In the rows, 128 means zero.
Each path below is one point turned by a fixed rotation once a step. After each direction that follows a path, write how fast that rotation turns it, in degrees a step (0 if it stays still).
Each turn is a multiple of 5 degrees from 10 to 175, or 0.
Each row of a path follows its step; steps can be skipped.
Path 1:
step 0: [123 135 126 139 111 142 132 132 130 132 117 115 126 125 143 137 126 132
 131 135 128 118 141 143 132 127 115 137 121 122 134 128 142 135 127 138
 121 138 126 122 122 135]
step 1: [118 131 137 125 118 137 139 133 119 123 126 130 121 141 141 131 117 146
 130 140 128 115 130 135 124 143 116 137 135 121 129 135 140 136 131 119
 131 131 127 126 135 125]
step 2: [124 128 151 148 113 133 133 138 127 128 123 124 118 133 128 133 117 139
 128 135 117 119 131 140 135 121 132 132 126 126 144 126 137 132 125 128
 126 138 124 119 122 128]
step 3: [105 134 136 125 113 130 145 125 121 132 123 119 132 141 128 125 130 132
 127 139 125 124 134 130 127 128 119 140 131 140 139 133 145 127 128 120
 134 142 126 129 126 122]
step 4: [121 118 151 124 106 136 134 133 127 126 116 136 122 130 134 132 125 128
 139 133 133 118 128 126 127 115 135 136 132 130 143 131 141 126 130 124
 120 129 125 117 135 122]
step 5: [108 141 138 120 113 132 142 128 132 127 114 121 132 132 129 122 117 120
 136 135 125 120 124 132 145 130 134 130 137 137 142 138 131 129 129 124
 133 126 127 122 117 132]
step 6: [118 126 132 123 106 143 123 138 131 119 124 135 124 130 127 126 132 118
 126 125 120 121 119 128 132 121 125 145 140 136 139 144 142 132 126 122
 120 129 117 131 130 129]
step 7: [123 142 142 119 119 119 134 138 133 136 126 119 124 128 137 126 113 110
 139 130 124 122 116 134 130 127 118 135 137 133 138 138 134 125 139 129
 114 128 120 122 128 130]
step 8: [135 133 128 133 119 133 125 127 124 117 116 121 122 129 127 122 129 123
 137 130 132 120 104 135 135 123 116 138 140 132 137 147 145 135 130 131
 132 129 120 127 120 121]
step 9: [134 138 138 124 119 137 137 142 126 122 118 116 126 129 137 127 120 110
 133 125 130 131 119 138 127 136 124 134 137 129 136 132 138 136 126 139
 114 144 130 139 136 129]
step 10: [133 133 125 134 129 125 137 127 109 112 126 126 123 141 130 118 119 123
 136 132 123 124 113 142 128 130 119 133 144 127 140 133 143 128 122 126
 116 126 130 116 134 129]
[128 129 123 130 124 130 128 125 129 128 131 122 132 129 128 128 132 130
 124 125 131 129 127 126 131 128 129 127 130 124 130 131 133 124 130 128
 131 129 127 129 126 131]	135
[133 132 124 126 127 130 128 132 131 127 131 125 125 126 132 128 129 129
 129 129 128 134 124 128 129 128 123 131 131 130 127 129 125 129 127 133
 128 124 127 126 127 127]	35
[127 126 130 129 126 118 124 129 130 131 132 128 127 128 126 127 127 132
 126 128 123 129 127 126 127 131 127 132 129 128 130 132 129 129 124 129
 128 129 127 129 128 132]	80
Path 2:
step 0: [121 133 136 125 116 131 133 114 115 136 123 121 127 120 139 125 124 125
 119 133 123 114 149 115 122 130 129 128 150 128 121 126 125 124 125 134
 134 134 110 122 133 132]
step 1: [126 132 140 140 109 132 124 126 118 146 130 135 128 128 130 121 130 127
 141 135 136 133 126 113 135 127 122 128 129 139 128 131 134 134 138 116
 136 113 131 137 122 109]
step 2: [125 127 139 126 129 126 139 139 120 129 145 128 117 119 113 134 126 116
 132 124 130 124 118 135 129 136 136 140 129 129 104 132 141 128 129 133
 146 132 125 119 129 123]
step 3: [125 137 137 122 114 131 123 116 135 122 130 134 140 114 115 124 124 120
 129 117 128 127 133 124 138 132 128 114 133 123 127 150 119 118 134 125
 135 124 118 123 139 141]
step 4: [126 130 128 121 125 140 119 128 124 135 128 119 110 127 121 118 128 122
 123 133 125 130 145 105 137 129 127 130 138 115 112 131 125 132 137 127
 117 133 126 137 122 113]
step 5: [132 128 134 148 129 128 141 113 114 118 130 123 128 115 137 116 136 124
 133 135 133 123 116 120 140 119 120 130 142 136 112 131 134 130 127 129
 139 122 124 126 121 125]
step 6: [116 119 146 131 119 120 132 128 123 138 134 147 122 123 121 140 135 122
 117 132 125 136 127 123 130 127 137 130 136 128 125 129 118 123 137 121
 150 129 129 132 145 125]
step 7: [133 142 132 119 114 129 130 128 124 131 140 116 133 116 109 134 116 135
 133 130 112 132 130 125 136 135 130 118 136 135 123 139 139 139 134 120
 125 136 118 127 133 118]
step 8: [122 137 134 126 132 125 123 128 123 128 140 131 127 127 122 112 126 111
 143 128 140 129 144 118 142 113 128 131 132 129 109 122 132 122 129 127
 123 124 111 134 131 139]
step 9: [131 136 132 137 125 142 128 117 120 132 114 138 114 121 128 124 147 116
 130 140 120 126 131 130 125 131 140 118 137 128 114 137 123 121 136 130
 134 121 122 115 125 118]
step 10: [125 117 138 126 113 132 124 114 123 135 140 128 122 128 115 130 123 123
 123 141 126 124 106 114 135 135 118 133 142 130 132 134 141 114 128 127
 134 131 126 137 129 125]
[126 130 127 130 128 124 126 131 128 128 135 125 128 128 126 130 126 127
 128 125 128 131 128 133 125 128 130 123 130 124 129 131 129 130 128 131
 130 124 128 133 129 128]	80
[127 125 128 127 129 129 132 126 136 129 130 131 127 126 127 131 125 127
 124 127 129 131 127 130 130 133 129 123 129 131 128 127 130 125 129 126
 131 132 128 129 124 130]	95
[129 133 130 132 128 128 129 125 127 127 126 122 128 126 129 124 127 129
 127 128 128 127 125 129 130 128 129 123 124 127 134 130 131 128 123 126
 131 130 124 125 130 126]	160
[128 127 129 129 130 131 123 127 128 132 127 129 127 129 124 128 129 128
 129 128 127 130 129 130 125 126 126 123 128 125 129 126 126 131 134 124
 129 130 133 123 127 122]	135
Path 3:
step 0: [137 122 131 123 126 121 118 128 128 140 129 131 130 131 126 138 125 132
 125 121 136 155 136 133 120 127 128 141 129 120 141 113 121 121 125 125
 123 130 133 139 125 120]
step 1: [128 127 127 135 114 130 126 119 128 119 131 130 128 119 132 134 145 129
 135 141 133 130 128 129 120 121 136 142 126 115 136 120 130 111 129 124
 118 129 121 135 126 109]
step 2: [128 143 115 142 127 111 119 127 123 127 115 123 137 124 126 130 123 129
 133 139 133 142 136 130 122 126 127 140 136 115 139 118 119 127 128 129
 127 136 129 136 127 133]
step 3: [112 134 119 132 134 121 123 125 123 130 127 136 125 119 125 140 130 134
 124 125 140 134 134 119 113 122 122 133 117 121 137 121 132 124 129 138
 121 121 123 135 122 107]
step 4: [131 130 117 133 116 129 128 131 113 113 111 137 122 123 123 126 131 135
 136 144 139 125 132 124 121 131 124 132 126 126 146 124 122 134 135 127
 129 124 120 143 132 127]
step 5: [127 122 118 130 136 124 129 132 128 127 123 126 132 122 117 132 111 142
 135 134 129 132 134 126 108 133 121 131 122 122 136 125 130 124 111 145
 130 123 126 140 119 129]
step 6: [139 117 128 118 129 136 122 130 114 120 130 132 127 130 121 130 130 146
 135 125 142 136 124 121 115 126 124 135 126 118 137 120 137 134 134 119
 135 119 127 139 128 115]
step 7: [129 125 119 124 118 134 128 128 126 118 135 122 127 119 111 123 126 141
 139 145 132 122 133 138 122 127 123 130 135 116 131 118 129 116 119 125
 135 137 120 137 116 127]
step 8: [128 140 125 117 142 122 113 131 122 140 128 119 140 125 119 130 130 141
 138 136 135 140 125 123 123 127 133 134 129 118 123 116 137 133 124 127
 140 129 127 140 120 124]
step 9: [122 127 119 119 124 130 116 129 126 123 132 133 123 123 118 124 143 132
 127 132 132 120 138 128 130 132 121 133 133 121 128 110 127 133 133 128
 135 129 122 130 111 103]
step 10: [125 131 126 124 124 115 113 137 124 136 123 134 125 118 118 124 131 139
 139 152 128 130 125 136 133 138 136 131 123 133 131 121 120 135 120 132
 129 136 121 142 127 127]
[134 126 131 126 125 128 126 130 129 125 127 130 128 126 128 130 128 127
 129 130 130 130 129 128 128 132 125 126 127 136 132 127 132 129 127 136
 128 126 131 125 129 128]	60
[129 130 127 125 128 130 127 127 129 124 132 122 134 123 126 132 133 126
 126 127 127 132 127 127 133 125 127 130 128 126 130 126 130 126 128 126
 128 131 129 127 127 130]	55
[125 129 126 127 131 132 125 130 128 127 132 128 126 126 126 126 126 131
 126 131 130 125 124 129 127 135 127 132 130 130 126 128 133 133 127 126
 131 129 129 128 126 129]	20
Path 4:
step 0: [138 135 131 145 126 137 135 129 124 122 127 126 120 126 119 124 122 115
 121 146 124 134 147 120 126 136 133 125 137 127 119 122 119 125 125 123
 119 120 133 115 132 139]
step 1: [132 141 135 126 124 113 123 139 142 146 115 119 124 129 130 126 140 133
 133 123 118 134 131 133 115 127 119 123 134 122 122 141 136 131 137 131
 129 126 120 124 137 116]
step 2: [132 119 133 131 130 129 144 140 132 108 117 132 126 112 127 123 130 131
 121 123 119 134 117 117 124 118 119 125 138 132 134 119 126 132 120 122
 132 136 132 131 113 137]
step 3: [127 118 118 125 129 127 120 117 140 127 142 131 136 142 125 122 142 136
 122 122 121 129 124 148 119 132 118 129 127 127 139 138 118 127 141 132
 130 119 131 132 129 140]
step 4: [132 124 119 143 148 137 122 142 124 128 136 135 116 119 115 129 120 121
 140 124 135 126 129 121 123 130 138 134 123 123 124 132 125 126 131 120
 123 136 135 115 119 139]
step 5: [129 129 126 133 123 133 117 131 137 125 116 127 130 147 130 139 144 120
 135 117 130 123 131 134 129 139 124 118 128 129 118 129 149 128 124 129
 128 121 141 133 143 121]
step 6: [138 125 138 126 145 134 133 126 135 132 108 127 127 133 131 123 121 129
 135 131 137 130 124 114 143 108 134 129 138 138 143 133 123 136 123 125
 127 125 130 125 120 126]
step 7: [117 132 136 111 132 123 123 122 120 125 138 128 145 131 121 123 143 127
 120 123 115 123 122 127 134 130 123 134 140 122 136 117 133 123 131 125
 117 118 131 120 144 134]
step 8: [121 125 124 130 145 115 124 124 126 122 128 131 129 112 132 141 132 132
 141 120 120 138 134 125 134 123 145 141 115 136 125 138 121 124 134 134
 132 140 119 124 121 126]
step 9: [137 120 116 135 117 124 133 121 111 112 131 127 130 124 124 130 129 134
 135 133 136 133 128 135 138 139 126 121 132 121 128 126 147 111 123 127
 134 116 140 134 135 126]
step 10: [128 128 138 145 133 114 117 119 130 137 118 125 126 132 131 118 109 133
 121 121 143 123 137 125 131 132 136 130 130 129 135 135 119 143 131 132
 144 122 125 125 130 120]
[130 129 131 128 128 128 130 126 128 124 129 131 125 128 126 124 123 129
 128 126 127 127 129 124 126 123 136 128 129 132 124 128 129 130 130 129
 128 131 130 128 125 130]	170
[128 128 124 126 130 127 127 131 126 131 132 130 129 133 128 130 125 129
 123 129 124 129 133 124 129 132 129 130 129 127 129 129 126 130 132 126
 123 131 128 125 129 129]	100
Path 5:
step 0: [130 133 139 131 124 123 123 131 118 132 106 132 125 110 129 136 108 121
 129 126 127 131 132 138 126 131 128 137 136 139 123 136 128 130 134 119
 139 141 132 120 118 135]
step 1: [144 129 132 124 131 125 126 135 131 122 130 122 109 124 124 133 128 109
 125 129 114 121 141 138 121 135 119 130 119 123 138 137 131 127 135 122
 113 137 122 140 122 126]
step 2: [120 130 131 142 130 117 133 132 130 118 138 116 121 134 140 127 125 144
 125 122 124 131 136 133 126 117 126 138 127 111 125 121 134 121 143 113
 127 138 139 135 128 136]
step 3: [131 126 129 134 119 120 139 122 120 114 141 133 138 123 148 122 107 127
 123 129 122 125 124 122 130 132 126 137 132 137 120 135 126 138 122 126
 130 137 120 142 124 129]
step 4: [129 134 118 124 134 121 111 132 123 132 139 137 126 136 135 131 125 112
 123 125 125 125 126 121 116 115 141 139 135 116 141 131 121 137 135 130
 132 131 116 132 115 121]
step 5: [133 132 138 139 125 128 125 129 127 133 135 140 115 117 127 124 121 136
 131 129 137 127 119 131 135 124 135 126 144 120 140 128 139 123 135 122
 125 133 122 117 112 148]
step 6: [134 141 132 118 121 119 132 140 130 131 131 132 128 137 140 119 119 123
 133 137 131 131 123 137 129 140 121 138 124 134 131 140 143 130 129 123
 105 132 132 118 121 119]
step 7: [127 131 124 117 119 132 125 124 117 118 137 127 134 134 119 120 133 117
 132 114 136 135 143 131 124 120 133 142 130 122 128 128 132 129 139 126
 121 153 143 126 129 131]
step 8: [133 129 127 135 134 121 139 128 110 134 135 119 119 120 120 132 116 120
 122 132 124 145 127 116 130 119 121 124 143 132 121 138 131 140 127 119
 125 138 133 130 133 142]
step 9: [129 130 134 131 132 111 130 129 115 135 125 137 126 127 135 137 123 128
 126 124 127 136 143 120 115 131 127 125 108 123 135 142 118 127 126 115
 123 134 122 125 110 120]
step 10: [134 118 127 120 114 126 128 125 132 119 144 114 123 129 132 135 122 128
 131 130 141 131 133 121 130 123 121 130 123 115 139 129 125 112 141 128
 124 131 112 131 118 143]
[125 130 130 123 126 127 129 129 132 131 134 128 132 127 126 132 131 128
 126 126 125 126 129 128 128 123 128 127 127 126 130 128 131 127 130 128
 132 128 130 128 130 135]	130
[130 129 125 130 124 132 132 129 127 125 130 124 130 122 126 126 129 126
 131 126 129 122 128 124 129 131 128 125 130 131 129 130 130 126 127 128
 128 127 126 131 125 131]	155
Path 6:
step 0: [127 135 116 126 130 128 139 147 109 130 124 137 106 136 131 124 133 125
 132 128 122 125 135 123 129 122 131 120 142 125 123 127 135 124 118 132
 131 124 138 125 140 138]
step 1: [125 116 120 129 130 133 121 124 147 120 115 112 129 139 121 138 122 119
 134 124 128 127 137 132 124 133 116 113 128 117 128 128 120 118 122 138
 127 129 132 124 137 139]
step 2: [115 127 128 144 137 118 127 132 110 112 130 139 127 117 121 133 116 131
 131 118 139 135 133 125 124 120 128 123 127 128 129 119 121 123 126 116
 128 144 132 129 132 138]
step 3: [125 128 117 132 127 117 146 127 132 145 133 125 132 126 125 109 123 119
 133 125 132 123 131 117 118 139 123 121 137 117 128 128 133 137 127 143
 126 140 127 119 134 135]
step 4: [130 117 111 127 130 132 111 134 122 124 134 116 119 119 119 133 128 142
 134 123 118 120 131 119 136 123 128 127 125 115 119 125 127 128 137 131
 115 134 146 126 132 128]
step 5: [111 122 131 136 136 127 136 125 126 121 125 125 113 136 118 110 105 131
 130 134 116 130 121 132 125 129 122 125 121 139 120 132 123 125 118 129
 122 127 126 116 133 132]
step 6: [123 117 132 128 111 120 125 130 128 134 134 140 116 127 111 128 140 120
 132 122 138 136 134 134 138 119 117 117 127 116 126 129 138 135 116 132
 124 136 134 126 136 130]
step 7: [118 134 104 133 132 119 118 128 137 136 122 129 134 123 125 126 114 115
 123 133 123 132 137 123 134 126 139 132 128 127 117 136 127 111 123 129
 134 132 144 124 132 133]
step 8: [117 112 124 130 124 127 142 141 122 120 122 125 124 135 126 134 124 133
 136 118 120 132 121 128 133 132 129 137 147 120 120 116 138 119 122 126
 122 136 118 131 140 137]
step 9: [129 131 126 139 143 130 124 118 128 129 134 115 112 135 124 131 122 119
 135 116 137 115 136 121 130 122 125 107 126 130 125 129 144 121 120 135
 135 137 128 126 130 132]
step 10: [120 118 129 132 118 125 125 126 120 128 114 118 128 111 126 128 119 136
 137 119 134 134 144 136 114 130 133 131 131 124 119 140 118 135 125 126
 128 137 138 121 138 138]
[127 130 128 127 131 130 130 125 123 129 127 129 131 130 130 124 128 123
 124 125 129 126 128 131 126 129 124 133 130 133 125 130 127 126 129 129
 125 128 133 125 130 129]	155
[128 128 130 129 130 128 128 125 125 132 131 120 124 124 129 127 127 133
 130 128 130 126 126 127 126 130 130 129 128 130 127 131 129 130 132 130
 126 133 126 129 130 125]	60
[125 122 132 122 125 124 126 129 128 129 125 127 135 128 125 128 131 130
 128 125 128 124 129 130 127 127 125 127 129 127 127 127 131 128 131 127
 125 126 126 130 132 128]	160
[133 130 126 127 131 128 128 127 130 131 125 127 128 126 125 132 128 125
 131 126 126 128 134 132 129 129 129 128 123 124 126 132 128 126 132 127
 124 127 129 128 125 128]	125
[127 131 130 127 130 125 133 130 123 131 130 128 126 131 127 128 127 124
 132 127 124 134 127 129 126 129 126 130 127 126 128 124 130 131 129 128
 129 125 124 129 131 128]	130
Path 7:
step 0: [125 134 143 130 137 132 125 128 120 122 143 130 132 132 137 125 143 136
 124 130 133 126 119 137 124 127 125 118 123 112 136 112 134 119 136 121
 124 130 140 131 133 137]
step 1: [131 137 127 140 133 124 129 148 129 112 134 119 126 131 135 122 115 132
 122 129 125 130 127 128 130 136 117 115 122 135 136 119 144 129 120 136
 125 129 126 122 129 116]
step 2: [125 135 130 122 128 133 121 128 121 144 122 131 133 132 140 127 125 132
 130 139 134 139 134 139 130 141 112 137 124 125 133 115 125 129 119 140
 130 127 142 132 120 119]
step 3: [127 124 139 135 129 126 121 140 123 138 145 121 135 132 142 127 121 131
 124 128 140 133 112 118 128 128 130 128 131 121 134 125 130 131 119 119
 132 120 141 123 130 145]
step 4: [120 147 127 136 120 128 117 128 127 119 135 136 134 125 143 117 118 129
 122 130 126 133 125 137 122 129 126 117 120 126 130 121 129 129 128 119
 111 136 131 120 139 120]
step 5: [139 134 133 124 145 137 129 133 126 137 128 132 119 125 132 134 127 137
 120 139 128 132 124 125 114 134 119 118 119 116 136 113 142 127 126 138
 130 138 136 128 126 124]
step 6: [125 132 143 128 118 120 126 141 118 123 132 117 123 124 144 133 118 134
 130 121 131 132 136 130 140 130 122 130 123 130 146 122 132 127 122 134
 131 125 140 118 118 133]
step 7: [131 126 133 129 128 131 111 126 125 133 128 136 133 124 144 120 113 124
 124 135 135 148 123 135 131 139 124 127 125 125 129 129 131 144 111 119
 127 125 126 134 134 121]
step 8: [125 141 139 130 128 137 131 117 131 131 135 134 128 125 137 121 120 141
 122 131 141 128 110 122 114 128 129 129 131 125 140 121 127 117 126 124
 128 141 143 126 127 135]
step 9: [138 133 138 133 130 123 127 129 119 107 133 124 126 126 141 128 124 137
 130 129 124 133 130 137 127 121 128 108 118 118 127 111 135 133 131 127
 133 125 136 118 133 126]
step 10: [133 134 138 127 136 139 122 132 129 128 121 118 125 124 143 115 123 129
 117 133 128 129 130 135 134 142 115 126 130 130 145 129 139 132 119 144
 125 132 127 137 126 118]
[128 128 130 125 127 123 129 129 124 129 127 131 133 126 130 125 127 126
 127 134 133 124 128 127 128 126 126 131 130 128 124 132 129 127 125 125
 129 129 126 126 126 130]	85
[131 128 130 128 126 130 131 128 129 129 128 130 128 127 126 130 131 127
 131 124 130 127 131 127 127 125 126 126 132 125 126 124 129 127 126 126
 127 126 135 129 122 134]	125
[129 130 125 128 131 128 132 129 122 125 124 126 128 125 131 132 129 129
 127 128 125 129 128 126 131 127 124 129 125 128 128 130 129 126 124 134
 127 124 128 131 126 128]	85
